In the data rows, 128 means zero.
Some points:
[116 134 128 136 153 102 151 160 127 125 125 250 120 143 130 147 146 120 118 220 176 130 148 255 132 190 139 118 180 125 112 181 110 195 120 121 150 134 128 191 128 128 115 199 131 123 164]
[149 105 118 130 156 141 105  95 204 138  88 130 110 178 142 143  86 149 103 148 112 128 139 141 111 129 122 151 125 138 139 141 146 104 134 120 128 139 102 161 109 192 114 146 129 131 104]
[102 141 132 119 122 117 108 119 139 123 143 157 238 130 145 102 134 128 135 139 148 109 115 123 130 162 134 156 183 108 153 148 157 128 147 155 146 185 125 167 119 120 185 114 130 171 166]
[218 146 144 115 137 167  88 125 132  97 139 178 153 167 122 118 219  85 121 178 113 126 140  90 126 127 108 115  97 170 111 130 120 144 155 147 122 100 106 129 135 122 116 140 142 170  99]
[157 128 115 155 120 158 108 154 126 136 156  95  91 182 169 142 123 173 113 115 110 145 101 156 124 192 116 142 167 149 160 159 173 210 136 193 160 139 119 114 129 142 129 127 116 230 196]
[145 116 209 133 172  97 123 109 151 105 127 153 120 135 136 155 132 133 133 116 139 255 127 128 126 137 122 122 188 152 172 147 149 113 170 111 189 201 154 124 173 104 134 192 134 146 132]
[126 121 161 145 133 144 127 122 128 159 123 144 149 132 130 235  88 125 140  85 135 100 127 113 125 118 114 142 136 119 138 127 128 123  99 140 170 150 140 131 162 123 114 255 141 121 135]
[129 138 184 214 120 139 122 189 130 141 122 118 142 156 133 110 124 159 120 132 150 146 249 127 140 160 133 152 144 128 146 255 102 173 170 106 123 121 132 171 132 127 151 159 122 120  95]
[120 215  95 144 255 154 219 200 139 125 151 132 133 180 132 121 120 164 132 136 151 142 146 114 139 113 131 120 116 125 108 173 144  96 162 121 112 135 179 145 165 123 103 138  91 158 171]
[146 140 113 149 144 117 149 125 161 198 151 149 141 120 124 251 148 135 157 181 128 124 146 127 138 166 120 155 164 153 172 148 148 127 161 127 139  88 214 121 106 161 149 174 128 149 124]
[132 142 191 116 188 137 162 183 170 144 139 104 189 222 124 139 193 175 202 156 125 172 135 140 104 107 135 150 122 118 126 110 175 142 138 112 173  87 127 144 124 186 140 146 105  98 154]
[140 223 201 130 110 131 196 185 117 187  71 128 152 177 175 142 144 124 161 144 119 124 139 169 116 110 125 174 149 121 149 101 116 136 126 173 120 118 120 105 163 100 125 138 158 168 159]
[143 158 113 142 154 129 133 173 150 123  77 132 144 115  83 125 149 132 160 155 135 130 145 122 255 135 117 153 131 143 142 145 241 197 138 156 153 150 128 130 132 111 121 148 185 110 189]
[108 160 118 117 107 152 130 145 123 126 152 174 128 118 167 134 161 218 152 104 141 166 144 190 192  87 154 134 136 114 148 146 144  81 119 116 120 106 117 146 131 166 189 133 125 155 116]
[138 118 166 168 160 138 113 139 139 157 143 144 125 101 190 131 125 123 207 133  79 119 166 139 118 125 117 145 123 153 138 167 240 208 123 157 122 131 118 211 145 125 131 130  92 152 138]
[129 120 121 157 121 138 132 173 130 112 103 145 135 131 131 133 100 160 123 178 135 119 133  95 128 149 110 122 147 141 157  82 107 127 142 125 112 125 141 130 110 140 178 126 120  67 169]
[136  98 154 239 142 112 133  92  84 153 146 171 156 120 120 119 160 182 138 174 117 132 111 120 143 104 133 136 134 123  82 144 109 147 136 166 171 126 125 133 157 144 141 133 119 127 146]
[124 118 110 118 162 151 188  85 131 132 163 106 152 209 141 127 148 139 143 155 146 134 155 196 110 109 132 125 167 130 181 127 150 132 128 192 106 133 113 113  93 106 126 118 137 107 127]
[118 125 136 255 141 125 122 117 181 111 151  92 144 125 146 113 146 101 136 130 145 132 100 163 157 142 135 162 114 109 176 107 124 114 168 126 178 113 118 139 155 140 111 157 138 132 131]
[ 96 112 165 137 125 149 130 108 138 108 170 138 142 147 102 152 131 216 123 163 111 146 168 129 148 127 142  84 100 135 126 134 148 125 129 131 136 118 134 104 118  82 126 114 183 201 213]
[126 134 121 138 149 255 137 126 130 171 135 212 146 126 159  83 135 125 154 168 137 123 151 137 125 132 155 164 117 180 184 137 132 111 120 137 255 147 221 124 109 139 142 166 131 148 157]
[141 188 149 164 109 120 136 163 122 132 137 175 100 122 158 141 119 149 130 117 109 144 115 147 103 191 144 137 135 111 102 155 246  98 130 152 149 145 137 155 121 113 117  94 167  85 148]
[ 96 153 137 158 104 134 152 126 133  95 169 146 190 142 155 145  99 112 196 111 166 132 156 156 123  94 145 145 157 158 136 174 171 219 128 105  91 159 172 115 105 134  90 110 103 174 135]
[114 151 134 163 115 119 158 150 166 128 110 117 102 139 118 137 191 124 122 110 135 113 136 114 130 101 128 107 204 137 174 144 115 151  75 126 168 133 150 169 167  77 122 113 130 138  93]
[118 119 128 121 149 126 160 184 138 143 107 105 151 143 173 143 163 164 154 131 163 124 122 179 186 145 132 108 125 178 122 191 141  96 138 152 148 137 112 115 136 121 173 160 142 162 130]
[108 138 142 124 125 149 111 138 147 125 159 110 144 177 212 124 145 140 157 123 125 131 153 104 152 251 123 121 172 170 101 134 129 125 121 155 134 137 170 192 131 121 121 140 154 122 155]
[177 137 128 186 120 138 133 123 138 116 134 125 131 108 144 127 134 130 212 115 218 136 255 150 116 140 155 116 149 147 122  99 146 119 147 181 129 135 151 211 159 133 121 153 174 170 161]
[122 112 109 117 165 130 115 163 126 136 126 159 145 211 142 122 140 133 250 132 128 127 129 161 176 122 108 114 144 111 118 120 104 145 154 125 155 159 135 133 166 158 159 100 194 125  91]
[178 109 142 160 120 182 124 120 151 147  88 150 129 135 124 111 148 163 128 132 153 112 107 180 112 154  99 141 152 154 137 159 141 113 139 139  88 136 190 119 212 196 129 126 114 145 165]
[129 181 140 112 160 159 172 146 130 142 132 116 104 139  94 125  97 134 148 143 144 140 123 109 151 186 124  88 141 105 143 156 113 157 106 167 170 126  98 132  93 154 137 120 132 174 136]
[121 133 206 118 149 180 144 118 196 140 114 154 140 134 148 175 181 151 116 123 140 111 126 129 124 122 221 139 159 212 123 152 134 140 180 117 195 198 131 147 142 126 125  87 119 114 153]
[125  82  83 101 123 134 139 174 126 149 131 124 185 151 165 139 138 146  99 117 133 187 129 127 140 120 124 183 139 145 123 151 140 130 141 194 134 136 132 205 116 150 129 143 199 180 137]
[153 155 127 146 123 121 140 155 113 189 142 132 136 134 126 141 121 110 111 174 140 151 143 129 131 110 104 125  78 232 189 153 135 125 122 130 159 188 104 153 167 170  96 131 153 116 142]
[164 135 123 165 163 255 146 160 132 141 158 161 144 128 120 176 135 136 142 126 115 155 151 141 155 145 231 139 255 228 134 111 133 139 201 140 134 165  64 116 158 131 136 178 129 117 147]
[124 153 118 120 105 121 145 122 234 177 219 153 145 169 151  92 142 125  95 106 111 137 178 139 151 111 118 141 149 144 119 127 149 144 113 122 146 155 122  99 179 136 222 175 137  95 160]
[154 138 141 144 147 150 132 123 113 123 162 126 117  92 255 129 142 155 157 138 170 158 138 109 133 131 120 107 155 116 163 162 176 193 167 120 115 107 129 121 125 142 154 144 191 103 145]
[163 147  85 128 130 128 115 156  85 118 147  94  93  98 109 121 194 108 123 112 122 132 146 163 115 110 147 221 137 127 117 137 137 117 138 134 171 140 157 112 104 125 129 138 116 109 137]
[125 135 127 115 122 124 175 114 147 133 122 203 120 127 104 140 173 126 136  90 115 133 124 112 118 161 214 108 157 134 209 131 126 148 174 119 171  75 137 140 158 190 115 156 143 141 141]
[123 131  88 150 255 129 255 140 158 127 140 155 130 132 165 150 152 132 130 128 141 150 132 112  99 176 153 172 111 136 114 138 105 157 122 186 122 154 123 122 143 110 191 126 175 165 116]
[118 127 115 103 113 169 144 113 188 148 127 153  98 116 167 127 174 128 135 218 174 123 108 104 144 125 132 151 115 137 109 156 125 137 135 125 113 118 133 140 179 121 109 157 110 149 155]
[143 146 116 164 129 106 129 159 142 195 106 175 135 122 131 133 143 135 140 151 154 255 140 129 141 153 140 147 146 200 165 102 134 145 100 142 130 145 167 124 139 156 141  97  98 138 128]
[125 255 162 134 227 138  95 122 146 131 177 142 142 129 132 150 140 167 108 128 145 143 144 150 142 108 116 142 163 121 141 141 118 141 142 208 149 132 141 157 153 212 153 127 157 179 149]
[129 123 115 132 113 145 133 156  95  82 167 143 111 154 141 174 132  87  96 150  96 143 164 129 172 120 142 156 116 133 104 136 130 134 106 148 124 125 171 140 162 177 133 129 114 114 162]
[142 125 134 146 162 128 123 150  88 149 161 137 136 223 134 137 125 116 116 126 255 130  93 115 124 137 210 127 159 142 128 118 231 148 127 107 126 125 121 174 124 137 175 146 151 160 182]
[255 165 122 121 118 130 163 129 121 137 168 133 221 123 194 131 118 202 134 128 142 144 158 120 135 151 141 133 161 121 132 170 117 189 135 109 159 146 131 183 120 122  96 141 140 137 150]
[120 155 242 115 165 142 188 221 131 102 139 133 153  93 152 101 108 110 116 139 106 129 145 149 115 162 137 141 127 135 135 119 144 118 137 154 120 150 124  99 118 170 161 159 155 189 138]
[141 150 144 142 101 121 188 114 146 118 147  98 112 126 114 143 172 137 144 181 155 150 126 125 107 134 113 132 168 174 128 146 142 153 191 136 147 216 156 115 161 199 142 180 156 120 136]
[134 118 152 187 154 107 128 131 123 244 133 136 134 141 152 145 209 127 112 124 116 114 156 123 180 144 163  89 131 129 153 117 120 140 103 125 106 230 171 110  62 192 110 144 144 130 140]
[126 115 137 128 126 157 182 158 149 180 139 188 138 121 148 198 120 125 129 115 132 114 145 122 133 124 112 106 156 159 148 130 146 150 192 121 219 116 189 132 175 167 128  95 155 138 112]
[ 98 129 108 148 116 129 135 130 132 133 169 126 182 121 136 176 145 102 135 187 132 158 139 125 152 155 103 141 148  96 114 113 146 125 126  96 148 148  97 106 185 149 138  96 118 151 125]
[104 153 124 116 137 129 116 156 130 105 118 157 156 153 167 128 139 210  81 146 184 124 214 195 128 208 151 145  73 127 176  79 131 249 178 126 163 161 145 161 163 120 124 171 120 125  95]
[176 122 142 109 189 148 105 137 125 174 173 119 146 120 119 114 111 147 115  91 144 126 104 201 153 124 115 160 126 183 104 118 105 166 146  94 132 123 160 120 161 112 129 107 168 124 143]
[143 183 127 135 111 114 134 115 135 112 130 133  90 184 177 167 120 143 226 128 115 129 119 141 232 140 180 199 104 146 133 128  95 128 129 103 143 169 134 147 132 142 160 140  98 149 154]
[126 107 196 130 143 132 125 178 173 115 133 169 119 120 115 147 137 175 168 119 177 121 144 106 171 119 126 246 141 129 120 110 125 153 131 172 120 138 132 114 119 158 128 139 160 139 136]
[156 123 134 106 183 144 111 140 132 144 142 101 134 122 147 145 115 140 136 255 118 126 150 123 137 130 255 144 197 133 192 142 151 122 107 135 135 170 172 126 216 145 122 131 155 137  94]
[128 165 185 170 104 150 125 155 138 161 191 173 128 170 114 143 136 167 125 160 121 163 123 150 112 169 137 255 119 132 148 163 131 126 132 110 110 120 124 134 138 132 140 121 234 171 116]
Along one direction, these points spread out more than along any other. For each point below, how far along it does it lie, from 0 to 99? The average is 50, and the first point in the table lies past the average. One standard deviation of the points above along it is 16.
[149 139 150 135 136 127 127 145 119 138 198 117 117 138 107 143 129 154 134 154 161 112 113 146 121 108 132 109 118 167 146 114 136 169 129 133 139 135 183 163 145 123 246 127 109 134 100] ~ 49
[133 135 132 132 135 148 149  97 105 151 138 144 175 161 111 122 137 141 178 108 147 132 163 127 137 202 157 136 105 142 131 199 231 137 131 188 128 138 136  85 149 128 146 148 133 113 121] ~ 61
[255 114 129 147 143 124 139 151 184 103 149 197 145 156 139 157 157 126 121 141 142 113 128 141 133 136 124 117 123 111 191 135 144 109 129 148 115 166 152 121 181 133 189 128 125 175 152] ~ 44
[138 135 135 128 135 142 142 111 134 125 121  95 173 127 138 137 137 102 131 130  95 168 131 160 133 144 185 124 135 125 135 179 146 184 145 134 124 127 157 202 131 139 226 126 211 150 209] ~ 65
[147 114 244 111 143 135 247 103 113 140 158 129 131 129 142 121 129 121 110 129 159 130 139 154 255 161 121 198 142 136 151 129 154 115 138 183 131 110 135 165 137 131 121 116 108 141 108] ~ 58
[105 129 117 101 135 131 110 115 132 177 106 125 156 117 112 141 151 130 135 113 128 139 115 120 123 147 152 139 138  99 190 149 110 129 163 146  89 131 157 137 181 123 127 136 104 107 149] ~ 39
[129 135 173 159 125 255 146 136 128 155 130 162 133 137 122 206 175 130 151 127 146 211 127 150 146 128 114 124 110  78 152 140 137 146 156 143 143 249 157 170 127 112 143 157 130 122 123] ~ 37
[168 146 115 112 144 137 155 135 137 162 180 105 116  98  94 132 148 167 187 131 103 118 141 151 132 174 115 125 120 151 122 107 139 106 143  84 104 158 116 176 133 140 135 149 138 160 129] ~ 52
[183 116 148 127 142 134 119 123 127 166 109 134 136 144 155 158 123 112 176 127 243 133 255 130 123 172 140 152 149 117 127 178 112 137 141 111 164 133 108 122 128 137 151 101 130 154 182] ~ 59
[170 127 129 145  94 147 145 132 206 187 116 141 116 134 117 114  93 140 120 164 136 144 123 147 133 114 198 100 142  98  66 109 140 148 158 155 126 129 157 134 139 141 127 163 140 160 115] ~ 41
[122 140 150 114 128 109 124 125 123 188 133 167 114 145 142 152 108 115 138 170 118 162 134 128 141 115 140 133 164 156 160 135 131 127 255 165 145 173 169 132 111  92 139 173 127 149 126] ~ 32
[123 127 151 111 122 126 113 187 182 134 241 124 159 120 132 147 128 113 198 133 180 163 114 145 158 150 170 106 103 121 153 172 112 144 140 207 133 125 126 125 123 132  96 124 129  95 178] ~ 61
[168 196 139 141 118 147 114 126 147 117 108 115 184 101 137 155 118 130 122 145 153 131 112 155 112 144 128 118 115 189 102 131 118 122 117 166 142 122 131 119  98 139 184 131 140 127  81] ~ 50
